The same turns and mirrors carry the whole set onto itself and the rows of a family onto each other. Which other rows belong to the same family as each row named below? List them in the order they appear above.
These 36 rows form 6 families of 6 rows each.
Tedir: [ 2.06 -4.19  0.53  1.26  1.16 -6.37 -0.29 -4.52 -0.99  2.02 -3.59 -5.87
  0.86 -0.14 -1.66]
lipu: [-3.37  0.80 -0.06 -3.20 -5.55 -5.28  0.18 -4.84  1.24 -3.02 -1.90 -1.86
  0.45  2.08  0.90]
mulap: [ 5.06  0.84 -2.34  3.55  1.63  1.67 -0.89  4.30  2.58  0.49  3.66  0.66
 -1.23 -5.37 -1.30]
bavim: [-2.01  0.62  1.65 -2.74 -2.49 -3.57 -3.54 -5.91  0.15 -5.36 -2.93 -3.30
 -2.01  1.20  0.91]
Zelut: [-5.62  2.33  1.54 -0.94  0.07  2.17 -0.12  2.38  3.73 -3.93  1.16  1.07
 -2.84 -2.33  2.43]
zil: [ 5.04 -1.74 -3.25  0.27  0.09 -6.20 -0.44 -3.82 -0.55  1.57 -3.58 -5.48
  2.81 -1.97  0.70]
Fumo: [ 6.13  2.75 -5.62 -3.85 -3.58 -2.75 -2.93 -1.68 -2.80 -3.00 -0.40 -2.64
 -2.98 -2.59  0.19]
vus: [ 3.79  1.60 -2.65  2.64  1.33  2.09 -4.61  3.85  1.78 -1.60  4.46  1.36
 -2.11 -3.94  0.51]
gutik: [-3.15  1.52  0.68 -0.62  0.75  3.37 -2.83  3.68  4.04 -4.47  2.47  1.87
 -0.74 -1.84  2.13]
petaz: [ 5.38 -3.51 -2.08  1.86 -0.17 -4.85 -3.34 -4.69 -1.71  2.36 -3.02 -4.58
  2.14 -2.35 -1.80]
rep: [-4.45  0.37  2.75  1.20 -0.68  0.78 -2.64  3.49  2.51 -4.58  2.85  1.07
 -1.86  2.41  0.81]
lizi: [-3.47  0.22  1.55 -3.07 -2.93 -5.46 -0.82 -5.45 -0.69 -2.79 -3.54 -2.22
 -0.27  2.57  0.49]
Gefur: [-1.47 -0.74  0.71 -3.24 -2.23 -6.48  0.55 -3.63 -1.02 -3.39 -3.66 -4.79
 -0.62  3.05  1.11]
bon: [-2.88  3.13  1.40  2.16 -0.88  2.27 -3.35  2.79  4.13 -3.99  2.81  1.11
 -3.10 -1.67  1.94]
gubo: [ 3.94 -2.78 -1.93  1.07  0.56 -6.27 -0.04 -5.38 -1.53  4.04 -3.11 -3.45
  2.17 -1.54 -0.91]
dugud: [ 4.09 -0.75 -0.93  5.22  2.87  1.06 -1.38  4.10  1.53  2.23  4.12 -0.31
 -3.29 -4.08 -0.71]
keb: [ 6.40  1.91 -3.53 -0.34 -0.25 -3.16 -4.42 -4.88 -1.42 -1.70 -1.52 -3.84
 -2.31 -5.46  0.10]
gor: [ 0.00 -3.33  0.76  5.95  3.18 -1.38 -0.02  4.39  2.03  3.37  1.63 -1.15
  2.28  0.22 -1.45]
nud: [ 2.53  0.75 -2.25  2.57  4.23  1.55 -0.54  6.09  1.86  1.53  3.06  0.12
 -0.71 -5.49 -0.48]
dut: [-1.94 -4.61  1.38  2.63  1.92  0.00  2.67  2.54  4.25  3.78 -0.35  0.97
  2.53 -0.51 -2.54]
zib: [-3.05  0.44 -0.39 -3.49 -5.43 -4.81 -1.20 -2.26  0.06 -3.56 -3.30 -3.41
  1.57  2.51  0.90]
beda: [ 3.82 -0.67 -2.49  1.55  3.38  2.80  0.39  2.88  1.83  0.97  3.19  1.13
 -3.83 -6.29  0.16]
Poka: [-3.07  0.22  2.18 -0.66 -3.26 -5.53 -2.19 -4.39 -1.48 -2.05 -3.63 -4.61
  0.72  1.94 -0.68]
zot: [-2.99 -5.49  1.46  2.68  3.22  0.07  2.49  1.86  4.15  2.21 -0.05  0.14
  2.18 -1.15 -0.05]
leru: [-5.17  2.78  1.93 -1.33 -2.03  1.93 -0.76  2.76  3.99 -3.27  0.55  2.64
 -2.73 -0.64 -0.36]
Fasi: [-1.81 -4.84  2.56  3.84  1.43 -0.89  2.30  4.21  4.29  1.79  0.98 -0.14
  2.04  1.14 -2.25]
mok: [ 3.89  2.06 -1.93 -2.31 -2.77 -2.14 -5.33 -4.58 -2.96 -3.73 -0.65 -2.76
 -4.17 -2.50 -0.57]
finir: [ 4.54 -4.79 -3.70 -0.47 -1.04 -5.64  0.22 -2.36 -0.71  2.33 -3.07 -4.05
  3.35  0.09 -1.24]
ton: [ 3.91 -4.40 -2.95  0.17 -1.33 -5.99  1.34 -4.63 -0.01  3.61 -1.62 -2.69
  2.29 -0.94 -1.43]
tove: [ 4.40  0.78 -2.79  1.05  1.42  2.88 -0.58  3.10  2.31  1.46  2.26  2.72
 -3.18 -5.88 -1.92]
berat: [ 5.73  3.15 -5.06 -2.95 -3.71 -3.58 -1.52 -4.04 -0.96 -1.95  0.79 -1.14
 -3.47 -3.51  0.02]
pinam: [-3.01 -4.88  2.34  1.66  3.48 -0.20  1.71  4.76  2.86  0.55  1.37  0.28
  1.31  1.08 -1.30]
Suvo: [ 5.47  0.94 -3.93 -4.41 -1.98 -2.67 -3.62 -4.37 -0.76 -4.64 -1.26 -2.89
 -2.55 -2.14  1.70]
Felo: [-2.99  2.13  2.07  0.11 -1.77  1.96 -1.98  3.23  4.39 -5.08  2.76  2.26
 -1.62 -0.77  0.63]
dodil: [ 5.35  3.00 -3.91 -3.37 -2.07 -2.56 -4.07 -5.40 -2.09 -2.71 -0.98 -0.53
 -3.33 -3.71  0.66]
Zun: [-2.93 -4.95  3.51  4.77  1.42 -0.04 -0.23  2.27  4.45  1.09  1.44 -0.06
  0.91  1.77 -0.32]

Which other rows belong to the same family as finir? Zelut, Fumo, zib, beda, zot
Which other rows belong to the same family as gor? Tedir, bavim, vus, rep, keb
Which other rows belong to the same family as zil? gutik, Gefur, nud, pinam, Suvo
Which other rows belong to the same family as mulap? lizi, gubo, Fasi, Felo, dodil
Which other rows belong to the same family as tove? lipu, dut, leru, ton, berat

